(in the rows, 128 means zero)
Each path below is one point turned by a fixed rotation once a step. After each direction that follows a path, write how fast that rotation turns it, in deg/step (0 if it stays still).
Each turn is a multiple of 5 degrees from 10 to 175, or 0.
Each row of a path follows its step; steps can be skipped.
Rotation 1:
step 0: [129 124 131 117 134 127 136 130 131 134 128 121 124 131 135 124 126 120
 129 129 129 127 130 128 129 133 119 131 131 117 124 124 125 122 128 127
 135 136 125 143 138 103 121 124 123 130 117 135 135 134 126 126 129 123
 123 129 123 119 128]
step 1: [134 115 135 129 134 123 132 124 133 132 123 125 138 130 141 126 121 134
 124 136 133 131 128 125 128 115 118 131 129 125 118 122 127 124 127 134
 133 123 129 123 139 111 124 124 125 129 126 126 129 134 133 121 133 135
 124 140 134 122 127]
step 3: [126 137 133 126 134 132 122 130 131 139 121 126 127 128 127 136 133 133
 123 127 131 124 142 136 126 123 118 127 129 113 120 121 123 128 120 132
 122 137 125 127 136 119 134 135 133 127 128 116 135 127 118 113 124 122
 135 134 126 127 136]
step 5: [128 121 129 117 127 125 123 126 129 128 140 131 125 131 141 127 122 130
 129 120 139 135 134 137 119 137 126 132 125 124 121 131 122 130 115 129
 136 120 126 127 132 130 126 132 131 132 126 113 134 136 125 118 132 127
 112 136 127 124 128]
step 7: [130 119 122 123 129 128 125 121 127 133 124 126 123 122 136 142 133 134
 122 130 121 136 122 137 117 121 125 128 132 121 134 117 122 134 120 125
 130 129 131 141 131 135 136 127 132 134 118 125 123 128 121 123 130 137
 127 129 128 120 143]
step 11: [125 110 132 119 126 126 129 130 130 142 126 127 134 130 128 122 136 124
 122 122 129 123 132 130 125 126 120 133 121 116 134 127 125 125 122 119
 126 134 128 133 117 128 125 124 129 125 122 121 124 123 125 114 122 132
 139 130 119 115 126]
step 16: [120 132 133 122 123 129 130 130 131 129 132 121 121 137 135 125 127 128
 122 135 136 118 135 132 124 129 114 136 125 121 121 119 121 120 123 139
 124 131 137 134 128 108 129 137 119 128 125 118 131 129 126 123 126 124
 126 129 125 134 131]
step 20: [129 120 127 127 133 124 127 127 132 126 121 123 131 131 132 139 131 136
 125 128 132 134 122 144 119 122 134 128 136 126 123 130 124 137 117 140
 126 129 139 123 137 116 141 135 123 133 117 123 128 128 128 118 131 130
 123 131 126 124 137]
Directions:
[127 130 129 129 127 126 126 126 129 128 130 127 126 130 127 128 126 131
 128 128 127 130 126 128 128 132 126 132 127 126 129 129 127 129 129 126
 127 127 128 129 129 127 123 130 129 128 130 128 129 128 127 127 129 125
 129 125 124 126 128] | 135
[124 127 129 129 129 127 130 126 128 128 128 128 129 128 126 127 129 129
 126 130 128 127 129 131 126 128 129 127 128 127 127 125 127 130 129 126
 125 127 132 128 126 129 131 126 128 128 126 128 127 125 125 126 127 127
 132 127 126 129 130] | 85
[131 125 132 127 129 130 128 127 126 129 127 127 126 129 128 129 129 128
 129 131 130 125 127 128 127 126 129 129 126 127 127 129 127 125 131 127
 126 128 127 127 130 131 127 127 125 129 128 130 129 129 126 129 126 126
 127 128 125 128 126] | 25
Rotation 2:
step 7: [131 137 131 134 121 131 122 125 122 127 131 133 125 128 124 117 129 140
 133 134 128 125 123 129 131 137 132 131 113 131 135 129 137 132 137 131
 126 130 125 128 130 120 141 133 119 128 126 116 126 137 124 131 121 128
 119 119 129 139 128]
step 8: [130 127 131 134 136 127 122 129 133 137 109 121 123 126 129 129 126 136
 132 120 125 123 123 123 120 136 128 133 128 123 120 118 139 133 135 126
 123 121 127 123 137 131 125 140 132 136 130 123 131 129 127 120 127 137
 123 115 126 125 125]
step 13: [139 128 131 131 122 125 118 121 127 131 112 128 122 120 126 130 127 133
 137 124 121 120 117 125 130 135 127 133 132 131 127 127 135 127 127 129
 127 123 126 121 131 127 137 134 129 140 124 114 129 136 118 125 126 133
 117 118 126 129 125]
step 15: [134 135 129 124 122 126 122 134 134 141 126 126 126 124 131 120 123 130
 137 130 133 140 126 122 119 125 127 132 124 129 124 125 130 133 137 127
 130 134 131 114 139 123 125 143 124 134 128 120 126 127 120 134 130 137
 125 140 129 126 120]
step 17: [126 134 131 126 127 132 131 116 125 134 131 125 125 131 122 122 124 135
 132 130 135 133 134 121 132 126 137 124 119 139 130 128 138 124 140 130
 126 135 134 129 133 122 136 124 120 132 128 115 131 132 119 131 124 134
 122 123 128 144 135]
step 18: [136 134 139 126 128 128 123 135 118 124 122 127 121 126 132 138 128 135
 133 124 126 117 123 122 129 130 130 138 124 124 117 122 140 131 130 123
 123 126 128 130 133 126 132 140 124 134 128 121 127 136 124 126 128 133
 122 109 122 126 129]
step 20: [132 135 124 129 128 124 116 134 131 136 121 130 133 123 131 119 123 137
 136 128 129 128 128 120 126 134 129 134 130 125 130 125 126 146 138 119
 123 131 128 123 136 131 133 139 122 130 128 119 126 140 131 140 123 130
 126 138 124 128 124]
step 22: [123 132 126 131 126 134 131 127 120 126 137 124 125 137 124 129 131 131
 131 120 131 135 131 118 123 129 135 134 111 133 129 122 133 125 144 127
 132 130 134 126 137 126 132 127 114 133 125 125 129 134 124 144 125 131
 121 129 122 132 128]
Directions:
[128 125 129 126 128 129 128 126 125 130 126 130 131 128 128 124 126 127
 128 128 128 129 130 128 131 128 128 131 125 128 129 127 129 127 129 127
 127 131 128 129 128 132 126 127 127 125 127 129 130 131 129 127 129 131
 130 130 126 129 127] | 135
[126 129 129 131 130 130 129 129 124 129 130 130 130 126 128 128 128 126
 127 130 127 129 127 129 128 129 127 125 126 129 129 128 129 131 130 128
 127 127 130 124 128 129 128 122 126 128 129 128 127 126 126 127 127 126
 129 126 128 129 127] | 145
[126 129 127 129 129 131 129 128 132 126 127 129 127 129 127 129 129 129
 128 125 129 130 127 125 130 130 128 127 128 132 129 126 131 126 128 128
 127 128 129 129 125 128 130 127 127 124 128 130 129 126 129 131 125 129
 130 130 130 128 129] | 140
[126 128 131 129 130 126 127 126 129 129 125 129 128 128 130 129 129 124
 127 130 129 123 127 125 132 127 127 127 126 128 129 128 130 130 128 127
 129 127 125 127 129 128 129 130 130 130 128 129 127 127 128 127 128 129
 127 130 129 125 127] | 70
[127 131 128 130 130 130 129 130 127 130 130 127 129 129 128 129 128 128
 126 124 128 124 127 127 128 128 128 129 128 125 127 127 127 130 129 128
 126 126 128 129 130 129 127 128 127 126 128 129 129 130 132 129 128 126
 127 129 123 125 131] | 175
Rotation 3:
step 0: [130 127 131 135 135 139 118 121 113 130 137 132 126 129 131 120 132 127
 134 116 126 122 138 127 117 132 130 130 131 120 129 125 129 121 131 139
 128 140 116 117 130 126 132 132 124 126 137 124 121 131 123 131 119 128
 127 123 128 128 128]
step 3: [130 126 125 119 131 124 120 118 123 135 129 131 121 127 133 118 128 118
 122 120 133 127 123 129 130 121 136 131 133 124 121 117 131 134 136 136
 138 133 113 122 130 122 142 136 122 131 127 124 123 127 124 129 126 125
 126 115 127 129 126]
step 5: [127 127 124 133 125 127 120 119 119 123 138 131 127 125 132 130 122 122
 122 129 126 122 132 128 124 131 125 123 125 133 123 123 128 132 133 128
 131 135 112 135 120 116 132 147 130 121 118 121 118 128 126 122 126 124
 127 117 127 127 122]
step 8: [137 125 130 128 124 121 113 117 117 125 129 131 129 118 120 125 124 122
 122 126 122 132 131 125 129 125 127 132 126 133 138 128 135 137 134 133
 137 137 123 125 118 131 128 145 133 126 127 126 118 128 136 134 126 131
 131 131 131 138 130]
step 9: [131 124 136 130 124 129 120 129 126 123 123 121 121 120 128 122 117 127
 132 132 125 127 139 142 132 126 129 134 132 127 135 130 134 137 133 131
 127 139 114 130 134 130 130 137 124 132 125 129 124 125 134 131 136 138
 128 127 134 140 142]
step 17: [129 130 129 124 127 115 124 118 121 122 135 120 122 138 124 115 124 130
 132 122 137 121 132 125 124 130 136 133 118 134 121 131 126 132 132 140
 130 133 119 122 136 120 124 133 124 131 133 123 129 127 127 122 130 128
 126 119 137 125 140]
step 19: [134 127 126 130 128 127 122 115 121 127 130 128 117 122 130 118 137 119
 122 117 130 120 134 129 121 128 132 131 126 131 130 122 134 129 131 138
 131 130 121 116 125 129 140 134 123 135 120 122 121 132 134 131 135 124
 126 116 138 128 132]
step 23: [127 114 124 124 139 128 127 127 122 118 135 130 127 123 124 130 124 125
 130 129 124 131 125 127 140 120 133 123 130 132 131 132 136 143 128 124
 132 142 116 127 135 127 126 140 126 128 121 123 119 126 128 119 128 140
 128 117 126 128 130]
Directions:
[129 126 127 127 129 125 126 126 128 127 127 129 128 132 127 125 128 127
 127 129 128 127 127 125 127 126 127 127 130 129 130 131 127 131 130 126
 130 128 132 127 129 126 127 127 130 129 130 127 130 129 125 126 126 129
 128 129 129 125 130] | 70
